In the data rows, zero lies at 4.5, halfway between 4 and 5.
Some points, each followed by its number:
[4 5 4 5 6 4 5 7 7 7 5 5 6 3 6 5 4 5 4 6 3 4 4 5 3 2 5 4 3 3 6 6 5 2 5 3 2
 3 3 3 4 4 5 6 6 7 3 7] 0
[8 3 1 7 6 4 5 5 6 5 3 3 4 1 3 3 3 4 2 5 2 2 4 4 2 1 5 5 4 2 2 6 4 1 6 6 4
 4 4 4 2 5 7 4 4 7 5 8] 1
[3 4 5 3 5 6 6 4 3 6 5 4 6 6 6 5 8 5 5 4 5 5 6 4 6 6 5 3 5 4 5 3 5 7 3 5 4
 6 3 5 4 3 6 4 4 7 6 3] 2
[7 1 1 6 6 3 5 5 4 5 3 5 5 2 3 3 1 5 2 4 3 6 0 3 0 2 4 8 6 1 1 6 5 0 5 8 7
 4 2 5 1 5 5 3 5 6 4 6] 3
[4 6 6 3 2 6 5 3 5 5 6 5 8 7 6 5 9 3 7 5 7 2 7 6 6 7 4 3 3 6 7 6 3 9 3 3 2
 4 4 4 5 6 6 5 6 4 3 4] 4
[0 8 7 5 4 6 5 6 3 3 6 5 4 2 5 6 4 6 5 4 2 3 6 5 7 5 6 3 3 6 7 1 6 6 5 1 5
 4 8 6 5 6 5 1 6 1 5 4] 5
[4 4 2 3 7 6 8 5 5 5 5 4 4 0 4 7 8 5 2 4 1 1 7 4 6 2 6 2 2 6 6 3 6 2 3 2 2
 5 8 3 3 7 7 3 4 6 8 4] 6
[9 3 1 6 6 3 1 5 4 3 4 3 4 5 6 2 3 5 5 5 5 6 2 3 2 3 4 7 5 2 2 7 6 3 3 8 5
 3 0 5 2 5 6 7 4 7 2 4] 7
[5 6 3 5 4 5 4 8 7 4 6 5 3 5 5 4 7 5 6 4 4 4 3 2 6 4 3 5 5 5 5 5 8 3 5 4 6
 4 4 4 3 5 5 5 5 3 5 5] 8
[3 5 6 3 6 4 5 8 6 5 6 4 4 7 7 5 7 3 7 5 2 3 6 6 5 3 7 0 3 4 8 6 4 3 4 3 0
 3 6 4 3 6 5 5 4 6 4 6] 9
[1 6 6 4 5 7 4 4 3 6 6 4 3 2 5 8 0 7 4 4 3 6 3 3 6 4 3 3 3 3 4 3 5 4 8 2 8
 6 5 5 5 2 3 2 7 3 4 2] 10
[3 6 5 4 6 5 6 4 6 4 4 6 4 3 4 7 3 5 4 4 3 4 6 6 7 4 4 4 3 7 7 3 3 7 4 2 3
 4 6 5 7 5 5 4 5 4 5 5] 11
[0 3 5 4 3 6 8 4 5 3 7 2 4 5 7 8 5 5 7 5 5 6 7 4 6 6 6 2 2 7 9 0 4 5 7 2 5
 4 8 6 5 5 3 5 0 4 5 3] 12
[5 5 2 6 6 2 4 5 4 5 5 4 3 1 1 5 1 4 3 2 4 6 2 3 2 2 5 7 7 2 1 5 6 0 5 5 6
 5 2 4 4 5 7 4 5 5 6 6] 13
Which three points above are nearest to each new point, looking only along the 3 directions in which the numbered points spread most? Their numbers follow each, nearest first.
[4 5 5 5 5 4 6 3 5 4 3 5 5 5 4 5 5 4 3 5 5 5 4 4 4 6 3 4 3 5 6 3 4 6 6 3 5
 6 4 4 6 4 5 5 5 4 5 6] ~ 8 2 11
[5 6 4 6 6 6 5 6 5 5 5 6 6 4 5 5 6 4 3 5 3 4 8 6 6 6 4 2 1 4 7 5 5 5 5 2 1
 4 7 5 5 6 6 5 5 5 6 5] ~ 9 11 2
[6 5 5 3 5 4 4 4 5 2 5 5 4 7 4 4 6 3 6 4 5 3 7 7 6 6 6 1 4 5 4 5 4 6 2 4 1
 3 5 5 5 3 4 4 4 4 4 5] ~ 2 9 4
[7 6 6 6 5 3 4 4 7 1 4 7 6 7 4 5 6 3 6 5 5 4 7 7 6 7 4 4 5 5 6 4 2 9 4 4 4
 5 3 4 8 1 4 7 6 4 3 6] ~ 2 4 8
[8 3 1 6 7 3 4 3 6 4 2 3 3 2 5 2 1 6 3 6 4 6 1 1 1 3 5 8 5 1 1 5 7 0 7 7 8
 7 4 5 1 4 7 5 4 8 3 7] ~ 3 13 1
[4 5 6 4 3 6 4 6 3 7 7 4 8 9 5 4 4 7 7 5 4 3 5 7 5 5 4 5 4 5 9 7 4 8 4 4 4
 3 5 6 4 5 3 7 7 5 3 2] ~ 2 4 8
[0 4 6 2 2 7 3 2 1 2 5 3 3 6 7 7 4 6 8 4 5 5 5 3 7 7 6 3 7 6 7 1 3 7 4 4 7
 5 7 6 5 4 2 0 4 2 7 3] ~ 12 5 10
[3 5 4 7 6 3 7 3 4 1 3 6 2 5 4 4 3 8 4 3 3 6 3 4 4 5 5 3 3 7 4 0 2 7 6 7 8
 4 4 5 5 2 4 6 4 1 6 4] ~ 10 8 11
[2 5 6 3 3 4 4 4 2 3 6 4 5 7 6 6 7 5 7 2 6 5 5 5 6 7 4 3 5 6 7 4 6 9 2 3 4
 2 6 6 6 4 2 4 5 2 4 1] ~ 2 12 4
[1 6 7 4 4 6 4 6 3 6 6 5 5 3 5 8 5 5 6 4 2 4 6 4 5 5 5 3 3 6 9 3 5 6 6 0 2
 3 6 6 5 5 2 4 4 3 6 3] ~ 12 11 5
[9 4 0 7 9 2 3 6 7 6 3 5 2 2 5 2 5 5 3 4 3 5 1 1 1 1 3 4 5 1 0 7 8 0 5 9 6
 5 1 3 2 4 7 8 5 8 3 8] ~ 3 1 7
[1 3 5 1 1 7 4 3 1 4 7 0 6 7 7 6 7 3 7 4 6 3 5 4 6 5 8 2 5 5 6 3 5 7 4 5 5
 2 5 6 2 6 2 0 3 5 5 3] ~ 2 4 12
[5 4 4 6 7 6 4 5 5 4 4 5 4 1 4 4 2 3 3 5 3 5 5 3 4 4 5 5 4 5 4 4 5 2 5 5 5
 5 5 3 5 4 5 4 5 4 5 6] ~ 8 0 13
[1 5 5 2 4 7 4 4 2 2 5 2 3 3 5 6 7 3 5 2 2 3 8 4 7 4 6 2 4 6 5 3 3 5 4 2 2
 5 8 5 4 5 4 1 3 3 8 4] ~ 11 5 12
[3 4 4 3 5 5 5 4 2 4 6 3 5 6 7 3 6 7 6 5 4 6 2 2 4 5 4 3 6 2 4 5 8 5 4 7 4
 2 4 6 2 4 1 3 4 4 5 2] ~ 8 2 0
[6 4 4 4 4 6 5 4 2 5 5 4 4 4 4 5 4 5 4 5 5 6 5 4 5 4 4 5 5 4 3 5 5 3 2 5 5
 6 4 3 5 4 5 2 6 5 4 4] ~ 8 0 2
[3 5 4 5 6 4 5 4 4 4 5 6 6 6 4 6 4 5 4 6 2 4 6 4 5 6 5 6 7 4 5 6 4 5 6 5 6
 6 5 5 5 3 4 3 5 3 5 4] ~ 8 2 11
[5 5 5 3 6 5 4 3 4 3 4 7 4 4 4 5 1 5 5 3 4 4 5 4 4 6 5 6 5 5 5 4 2 5 5 3 5
 5 4 5 5 3 5 3 5 3 6 5] ~ 8 2 11
[5 4 5 4 4 5 4 4 5 2 3 4 4 5 4 4 3 2 5 4 6 5 6 4 6 5 6 4 5 5 5 1 2 4 5 4 4
 6 5 5 6 5 5 5 4 4 5 6] ~ 8 2 11
